array([[35, 50, 56, 87, 59, 84, 41, 29, 28, 97, 43, 53, 57, 62],
       [18, 61, 48, 49, 55, 34, 75, 59, 89, 68, 63, 34, 52, 40]])
The smallest entry in the first column: 18
Report the last entry, reading row by row.
40
Report the entry just right of 35.
50
Report the third-last entry, reading row by row.
34
Report the entry just left of 40.
52
Report the first entry in the row that holds the largest entry.
35
Report the entry in the top-right corner.
62
The 5th-last entry, reading row by row is 68
Report the 2nd largest entry.
89
The entry directly below 29 is 59
Report the entry just right of 53.
57
The entry just right of the largest entry -> 43

Read these off the grid that follows.
1) Which number is the entry in the bottom-left corner?
2) Which number is the first entry on the diagonal from the top-right corner?
3) Which number is the entry directly below 16?
4) Which number is the entry in the top-left corner?
5) Which number is the largest entry in the last row?
6) Which number is the first entry in the row that holds the smallest entry?
7) Which number is the 3rd entry on the main diagonal?
8) Which number is the 3rd smallest entry?
 -3  -39  -20   -1    7  -49   35  -33  -24   32   44
-44  -17  -16   35  -12  -33  -59   -7  -30  -25   17
-21  -28   31  -44   47  -57   -7   -3    1  -18   16
 50    8    0   27   41   22   33  -56   -6   17   -4
-30    5  -54    4  -21   -5  -11   14  -49  -46   34
 -4  -13  -49   54    3  -13  -22  -23  -51  -19   25
 30    8  -22   67   31   17  -29  -33  -29  -20  -11
 50  -19  -33   70    3    5   -3    6  -12   30  -14
-13    5   22   12   37  -12  -67   13   -3  -53  -22
 12  -14  -37  -34   35  -29   25   32  -34  -43   26
 25  -39  -12   36   27  -38   18  -43  -18   40   22
1) 25
2) 44
3) -4
4) -3
5) 40
6) -13
7) 31
8) -57

Questions about the table below.
1) The entry just right of -9.86?
2) The entry just right of 0.18?
[[  2.56 -13.26 -13.76  14.38 -10.57  11.86  13.96 -13.71  -9.45   8.77
  -18.29 -14.87]
 [ -5.75 -12.37 -18.12  -7.72  -8.12  -0.53  -1.12  13.65  -1.21 -14.92
   12.12   0.72]
 [  8.16 -14.61   0.48   5.51 -17.43  -0.64   1.81 -13.30 -14.46  21.68
  -19.22  -5.14]
 [ -1.87  -0.69  -6.20   9.39  -3.51 -16.72 -14.94 -22.13 -14.52   1.33
  -24.69   6.11]
 [ 20.29  -4.25 -17.52  19.24  -8.65  -3.73  -0.78 -13.37 -22.96 -11.66
  -12.83   4.48]
 [-25.09  -8.67 -12.63  -3.97  -1.59  -6.42  -9.77   1.44  10.54  -5.91
    0.06  -5.35]
 [-15.90 -11.68   0.40 -16.63 -11.37 -10.27 -14.70  -1.89   4.60  -3.29
   -0.75  -4.43]
 [ -0.43  15.93 -10.26  15.03  13.97 -19.88 -14.32 -13.31 -16.39 -12.27
  -13.99  17.70]
 [-16.55   1.84  -1.62  -3.57   2.38  -8.02  -9.71 -19.08   0.00  -6.34
  -16.70 -10.83]
 [ -2.16 -10.74  -3.45 -10.87 -14.88 -19.44 -22.06  -3.49  -7.06 -11.45
   -2.67   6.76]
 [  2.19   5.15  16.93 -14.43   0.24  -5.39  -3.39  -2.45  -9.74  -9.97
    0.10   1.38]
 [-14.53   0.00   0.18  -9.93  -0.63 -10.20 -12.00  -7.92   1.87 -12.27
   -5.06  -5.86]
 [-20.19  -3.57   6.95 -10.84  -3.22 -10.24 -12.44  -9.95   5.45   5.08
   -9.91  -6.82]
 [-26.55 -17.82  -5.94  -9.86 -12.16  -4.95  -9.28  -5.81  11.04  12.95
   -9.81 -13.79]]
1) -12.16
2) -9.93

x = [ 15  29   7  -7   4 -22 -62  -2  13 -10  13]
Give the entry just right of -62.
A: -2
Give the entry just right of 29.
A: 7
The entry just left of the largest entry: 15

m =
[[6842 7216 3957 4783 5242 3858 2205 6805 3897 4457 5499 3017 3539 9196
  9131 5459]
 [1967 8851 4683 5971 3328 8078 7419 7831 3703 8271 5680 7627 3756 6042
  3074 7758]]
The second smallest entry: 2205
Read off the entry just right of 7831.
3703
The entry just right of 4783: 5242
The minimum -> 1967
The entry just right of 9196 is 9131
The entry just right of 5242: 3858
Read off the entry just right of the smallest entry.
8851
The entry just right of 6842: 7216
Read off the entry just left of 3539.
3017

Read these off the grid that follows.
1) Give the bottom-right entry.
2) Give the smallest entry in the first row.
3) Give the second entry from the end, reading row by row.
4) Give the 3rd entry in reading order.
5) Give the smallest entry in the last column.
6) Give the first entry, reading row by row.
7) Give the entry in the bottom-left corner.
[[ 33   8  33 -28 -18   7 -18   7]
 [ 40  -5  22   7   7  20  -7 -27]
 [  7  24  -3   7  42  -9  18  39]
 [ 36 -29 -15   3 -20  43  30   4]
 [ -7  41  41  -6  22 -26 -26  -6]
 [  7 -15  11 -21 -28  30   4 -21]
 [-16   4 -20  43   7  11  35  43]
 [-29  32   6  33  44 -17   7  34]
 [ 35 -28 -16   5 -20  43  31   5]
 [ 31   9  34 -29 -17   6 -20 -29]
 [ 25 -28 -24  17 -11   7  39  17]
 [-22  13 -14  44   7   7  29   7]
 [-28  26  -1  38  43 -11  16  38]
 [ 12  29  43 -21   2 -14 -28 -21]]
1) -21
2) -28
3) -28
4) 33
5) -29
6) 33
7) 12

[[-22, 9, 8, -9, -40, 33, -16, -21, -33, 2, 18],
 [-16, 7, 52, -13, -18, 4, -28, -16, 37, 58, -17],
 [1, -37, 18, -4, 27, -36, -20, -18, 41, -28, 39],
 [-17, -34, 30, -7, -23, 20, 11, -26, -2, -23, 49],
 [-11, -28, -42, 28, 30, -62, 30, 13, 43, -15, 32],
 [-2, -38, -60, -16, -11, 55, 44, -13, 40, -10, 52]]
What is the entry just right of -21?
A: -33
The 3rd entry from the end, reading row by row -> 40
The entry directly below 7: -37
What is the entry in the bottom-right corner?
A: 52
The entry directly below the smallest entry -> 55
The smallest entry in the last row is -60
The entry just left of 49 -> -23
The entry directly below the largest entry -> -28
The smallest entry in the first row -> -40
What is the entry directly above the largest entry?
A: 2
The 1st entry, reading row by row is -22
The 3rd entry on the diagonal from the top-right corner -> 41
The entry just left of the smallest entry: 30
What is the entry in the bottom-left corner?
A: -2
What is the largest entry in the first row?
A: 33
What is the top-right entry?
A: 18
The fourth entry from the end, reading row by row: -13
What is the smallest entry?
A: -62
The 3rd smallest entry: -42
What is the largest entry in the first column?
A: 1
The largest entry is 58
The third entry, reading row by row: 8
What is the entry just right of the smallest entry?
A: 30
The entry directly below -22 is -16
What is the last entry of the largest entry's row?
A: -17
The entry directly above the smallest entry: 20
What is the entry just left of -26?
A: 11
The first entry in the row that holds the smallest entry -> -11
What is the entry just right of -42?
A: 28
The entry just right of 33 is -16

24,-48,76,-49,-46,4,42,-18,-46,-1,-29,23,27,13
The largest entry is 76
Report the entry just right of 24.
Answer: -48

7663  9293  7675  7889  8109  8714  8153  8243  8716  8944  7785  8884  7996  8806  8229
9211  1507  9827  9938  6240  3692  8041  6876  3738  1259  8098  3211  9166  3768  8638
The fifth entry in reading order is 8109
The entry just right of 7663: 9293
The largest entry in the first column -> 9211
The entry just left of the largest entry -> 9827
Read off the second entry on the diagonal from the top-right corner.
3768
Read off the entry directly above the smallest entry.
8944
Read off the 2nd entry on the main diagonal.
1507
The bottom-right entry is 8638
Read off the entry in the top-left corner.
7663
Read off the maximum.
9938
The top entry of the column that holds the largest entry is 7889
Read off the top-right entry.
8229
The entry just right of 6240 -> 3692

Questions about the row below.
1) Report the entry just left of -78.
2) Report the entry just left of 13.
[-33  24 -78  58  24  13]
1) 24
2) 24

A =
[[ 2.33  1.39  2.33  1.53 -1.34  2.64  1.32 -0.16  1.61  0.15  0.50  2.15
   0.91  0.40  1.97  1.20]
 [-1.19 -0.29 -1.12 -0.37  2.34 -1.59 -0.28  1.12 -0.52  1.02  0.62 -1.13
   0.19  0.67 -0.88  0.00]
 [ 0.50  0.42  1.55  1.32  0.33 -1.66 -1.00 -1.40  0.08  2.59  1.44 -1.94
   0.64  0.36 -0.42  2.42]
 [ 0.29  0.37 -0.43 -0.27  0.43  1.70  1.28  1.56  0.59 -1.08 -0.33  1.87
   0.19  0.37  0.93 -1.00]
 [-1.13 -0.26 -1.06 -0.33  2.30 -1.51 -0.25  1.11 -0.48  1.02  0.63 -1.07
   0.21  0.67 -0.84  0.03]
 [ 1.08  1.12  0.94  1.04  1.33  1.39  1.37  1.52  1.17  0.91  1.07  1.48
   1.16  1.25  1.20  0.90]
 [ 1.07  1.10  1.03  1.06  1.20  1.22  1.22  1.29  1.11  1.00  1.08  1.27
   1.13  1.17  1.13  1.01]
 [ 2.31  1.55  2.67  1.95 -0.64  1.88  1.04 -0.26  1.60  1.25  1.16  1.41
   1.25  0.75  1.73  2.05]
 [ 0.56  0.33  1.68  1.35 -0.05 -1.62 -1.10 -1.69  0.02  2.46  1.34 -1.94
   0.56  0.23 -0.49  2.46]
 [ 0.89  1.10  0.74  0.88  1.50  1.14  1.26  1.54  1.09  0.96  1.03  1.23
   1.10  1.18  1.13  0.78]
 [ 0.45  0.35  1.49  1.22  0.18 -1.58 -1.00 -1.43  0.01  2.38  1.30 -1.86
   0.56  0.27 -0.44  2.27]
 [ 0.35  0.38 -0.36 -0.25  0.25  1.75  1.25  1.43  0.61 -1.12 -0.38  1.89
   0.16  0.30  0.96 -0.99]]
The entry just left of the largest entry -> 1.55
The entry just right of the largest entry -> 1.95
The entry just left of 1.30: 2.38
What is the entry just right of -1.66?
Answer: -1.00
What is the maximum?
Answer: 2.67

grid =
[[ -15    4   -6  -19    9    2  -19   15  -19    9   16]
 [ 884 -589 -145  898 -531 -515  -91  131  887 -584  127]]
Indices start at 1.
Read off the entry at row 2, column 1.
884
The entry just left of -91: -515
The entry just right of -6 -> -19
The entry in the bottom-right corner -> 127
The entry in the top-right corner is 16
Read off the entry in the top-left corner.
-15
The entry in row 1 and column 3 -> -6
Read off the entry just left of -145.
-589
The entry at row 1, column 2 is 4
Read off the entry just right of the largest entry.
-531
